One turn moves each row of this set onto another row. After a few examples, where does it send each row asked below?
k836: [ 17  10   7  -7  -4  -7 -25   1  26   6 -18   3  -7   6  14   6  23   4
   8  -5  -1  -1   3  -6  -7   4  -5  -2   6   8  -2   2  -5  -5  -1   0
  -1 -14  -4   3  -9  -4  -1   6 -11   9  -1   3   4   0  -4  32  17   3
   4   0   1  -1]
k44: [-10   3  -6  12   1   2  -8  12  17  -3  -8   4  -8  -1  -1  -3   4 -20
   0  13   0   0   4  -5  -1  13   3  11  14  -7  -1  -1  19  -1  -2  11
  -2  14  -8   2   5   6  -7   1 -12  -1  -1   3   3  19   3 -13 -32  15
   1   5  10  -1]
k840: [-28  10 -18 -11 -27  -2   7   3   7   1   5  -1  -3 -12   2  -4  -3   2
   7   3   2  -1  -3  -5 -12  11  -3   5   5  -2  -4  37   1  -7   2   2
  -1   7  -2   8   4  -5  -4   2   8  -5   1  12  14  -1   6  -7   7  -2
   0  -2   3  -4]
k405: [-17  -1  30   0  -3  -2   1   5  18   1 -15   2  -4   5   0   6 -12   4
   5   5   9  14   5  -1 -10   5  -8   0   4  -6 -21  -5   0  -2  -1   3
  -5  12 -10 -23   0  -7   1   4  15   3  -4  -5  -7   8   4   4 -15 -11
  -1  -8  -3  -2]
k485: [ 20  -2 -18  -1 -12   0   6   6  12   0  16   3  -4  -5  -5 -20   0   2
   6  -7  -9  -4   9   0  -8   4   0 -12   6   5  24   6   2  -9  -2   4
   1 -13  -5  14 -12 -10  -3   2  31   7   6  -7  13  11  -4  -3   5  14
  -4   5   0  -9]
k716: [  8   4  -3  10  18  -8   1 -14   9  24 -11   3 -18   0  -2   9  -4  10
   2 -12  -2   5  -6   4   4  -4 -18   8   6   5  15  15  14   3  15   4
  -2   5   5  -6   3   3  -5  -5   5   1   6   5  -4  -6  -3   6  21  -3
   2  -2  -2 -17]
k735: [  3 -13 -24 -13  -2  -3  -4   1 -10   1   1 -11   7  -5   5  -5 -13 -13
  -9  19  11 -11  22  -4  -3  15  -4   9  -8 -13  -5 -11   7 -27  -7   9
 -16   0   0  -5   2  -1  -8   5 -19  -3  -1 -10   1  -6   0  -5  -8  -6
   0   7  12   1]
k197: [  7 -21 -12 -14  24  13  19   0  -6   3  14  -2   9  -2   4  -9 -17   0
   4  -5 -15  -4  10  -2  -3  -8  -1 -21   6  -5 -10  -2   4  -5   1   2
   5 -11  -5  -4 -10  -3   0   6  -7  -1  13   6  10  -7  -4  -6   8 -10
  -4   3   2  -9]
k963: [-17   6  18  -5  -3   2   3 -10   8  -5  -8  -1  -5   2  -1  16  -6  11
   5  -1   3   5   6   3  -3   2  -3   3   6 -13 -18   3  -2  12   0  -1
   1   2   4 -23  -4  -4  15  10   4   0  -2 -10 -13  -6  15  -4 -11 -19
   6  -6   3  -5]
k671: [ 27  -3   7   3 -13  -3 -12   2  -9   1 -13  -3  -2   0  -1   8  19  -3
   3 -14  14  -1   0  -2  -6  -8  -4  -5   0   4  33 -17  21   0  -3   4
  -3   4  -9   0  -6  -2   2  -1   7  -2  -8   3  15   1  -6  12   7  -4
  -3  -1   1  -1]
k874: [  8  -5  -7   0  -6  14 -10   6  -4  -3   6  21  -1   1   6 -11  -3   6
   7  -6 -14   2  20  12  -4  -8   1  -4  11   2  25   8   1 -19  -2  11
 -11 -25   4  13 -15   3  -6   6  13   3  23  -4  13  16  -4  -6   5   2
  -8   4  12 -20]
k833: [  8   3  -4  -2  -7   1 -13 -10   6  -3 -25  -8   3 -13  -4  12  -4  26
   0  -1   2  15   6   5 -13 -10   0   5  -2   4  26 -15  22   7  -5  -4
 -13  -5  14   2  -7 -10   5  -2   7  -1   7   2   3  -9  -8   9  15   5
   6   5   2  -7]
k889: [ 11  -9  10 -14   2  -5  -8   4 -10  -8 -15   3  -6  -5 -13   9   8  12
   9  -3   2   6 -14  12 -18  -5   6  12   1   4  21  -4   7  -9   6   9
 -17 -16  -7   8 -14   8   8   2  -3  -5   5   5   3  -4 -17   3  10   5
  20   9   1  -9]
k763: [  7  -1   4  13  22  -4  -3  -9   0  19  -8   4 -17   4   4  12   3   9
  11  -2  14   1  -4   3   2  -8 -11  13  10  12  -2  -3   2 -11   5   1
  -6  11   6   2   4  -5  -2  -4   8   2   9   2  -7  10 -17   8  16   9
  -3  -7  -2 -27]
k387: [  4  -8 -14 -24   5  -3  -4  14  -2  -3  -6 -13  12   4  16  -5 -10   2
   0   6 -11  -2  10   1 -31  17  -7  -3   3  -1 -12  13 -11  13  -4  -6
   2  -6  -2  -8 -14 -10 -16 -17   5  -1   1   1 -12  12   7 -12  -1  -2
   1  -1   3   5]
k760: [ -6 -16 -32  -1 -19  16  -4   9   3   1   7   5  10  12   7  -9 -30   5
  10 -11  -1   2   5   8 -13   4 -14  -3 -14  -5  -4 -11   3 -11  -9  13
 -11  -6  -7 -14 -10  -6  -4   1  -2   9   6   0   0   3  -6   0 -11   4
  -6   8  -1   1]
k928: [  6 -18  -1 -16   3   1 -27  -1   6   3 -10  -4  24  -7  14  -7  -6  -3
  -2  -5  -2  10  30  -5  -7  10  -8 -10   7   4 -18 -10  16  -5   7   1
   8  -8  10  -4 -12 -11 -10  12 -13   2  11 -16  -2   7   4 -10 -12  -3
  -5  -6  -1  -3]
k282: [  0   1   7  -1   4  -9 -10  13   9   8 -13  12   2   0   2 -10   5  11
   4 -11   0   0  13  -8  22  14  11 -20   1 -16  -3   9   7  -9 -11 -10
 -12  -5 -13  -4  -8  -3  10  11  17   7  -3  -1   6   6   6  -9   4  -5
  -4   9  17 -22]
k863: [ -7   9 -28  -6  14   7  -5   5  12 -11 -13   4   0   4  -6   3   8 -10
  10   3 -10  -2  -3  15   2  -6  -8  -5   5 -16 -18   8   8   6 -15   3
   2   4  -5  -6 -13 -10  13  15 -10  -4  -1  11   5   7   0   3 -16  -1
   3   7  13  -5]
k527: [ -4 -14 -32  -4 -37   4 -12   7  -5   2  18   3  -6  -1   6   1 -25   2
   2  -6  -1   6   6   0  -8   4  -2  -1   4  -1  -7  -6   7  -9   0   6
  -4  -4  -8  -4 -12  -2  -1   2  -8  15   4  -8  -7  -6   0 -20 -15  10
   0   0   3  -6]
k866: [ -6  -2  12   4   5  -3   1  12   8  -7  -5  13  -1  -9   0 -10   6  14
  -2  -5   2 -14   5  -6   4  15  16   0  -2 -18  -9  18  -2 -10  -7  -6
 -18  -8 -12  -4   0   3   0   0  11   4  -2  -9   7  12   4 -14   7   3
 -13  20   7 -16]
k385: [ 14  11  13   0   1  -4 -25  15  21   4  -1   6  -1   2  10  19  19  11
  13   6   1  -1   9  -8 -12   6   4   5   2   4   4   5   4   2  10  -2
  -7 -18   5   9  -1  11   0 -18  -9   1   2   3  -4   2   1  14  11  10
   7   2   2  -1]
k73: [ 21   0  -2 -15  10  -3  -7   1   1 -19  -8   2   5  -2  -3   6  -5 -13
 -11  17  10  14   9  23 -17 -11 -12   3   1  -3  -4   2  -6  -6   6   2
  10   2   9  -5  -2 -12  -2   3  -2 -15  -4  -7   3   4   1   8  -7  -9
   9 -24   1   6]
k838: [ 17 -10   9  -8 -12   7 -14   2   3   8 -14  -1   1  -1  -2  19   7   2
  -9   4  15   5 -16  12 -24   4  -1  10   5   2  26  -4   9 -13  -4   6
  -9   2   1 -11 -13  -7  -6   0   9   2  -2   3   3  13  -2   1  23  10
  10 -15   0 -14]
k291: [ 10   6   2 -16   8   2 -16  -8   4  -7 -17  -6  -1   3   1  -3 -26  -7
  -4  18   1   9  13  -2 -10  -4  -2  13   8   8  12  -7   3   9   3   7
   2   6   8   6   1   0 -12   8   3 -19  -3 -13  -9   7   6   8 -11 -13
  21  -9   7   9]
k381: [-27   2  -9   0 -11   4  -5   2  10   6  -5   8  17  -3  13  -8  -6   1
  23   7  12   5  18  -9   5   6  -7  -6   1  -1  -7   0  12 -27  -9   9
  -8   4  13   3   2   1   2  14   7  -5  10  14  20  11  -2   7  -6  -6
  -1 -11   4 -18]
k507: [ -3 -21   4  -5   5   6   5   8  -9  17   7  -5  -5  13   9 -16 -13  -6
   1 -14   5  11  21  -9  -4  -1   8  -3  12   8  13   9  -2 -11   4  -3
   8   8 -15   7   0 -14 -17  -4  -7   1   9  -7  -1   6   1 -21 -12  11
 -11   2  15   2]
k825: [  3  -5 -27 -28  -4  -3 -17  14  -9   7  -1 -12   3   4  -9   0 -19 -11
  -5  10   8   6  17   1   0   5  -9  -1  -8  -9  -7  10  10 -18  -5   7
 -13   4 -14   2  -4 -18   0  -6  -6  -8  -8  -2  -3  -9  -2  -6  -3 -10
  -1  11  21   8]

k197 -> k928
k763 -> k385
k73 -> k874
Where do these go?
k889 -> k833
k44 -> k840
k866 -> k963
k735 -> k527

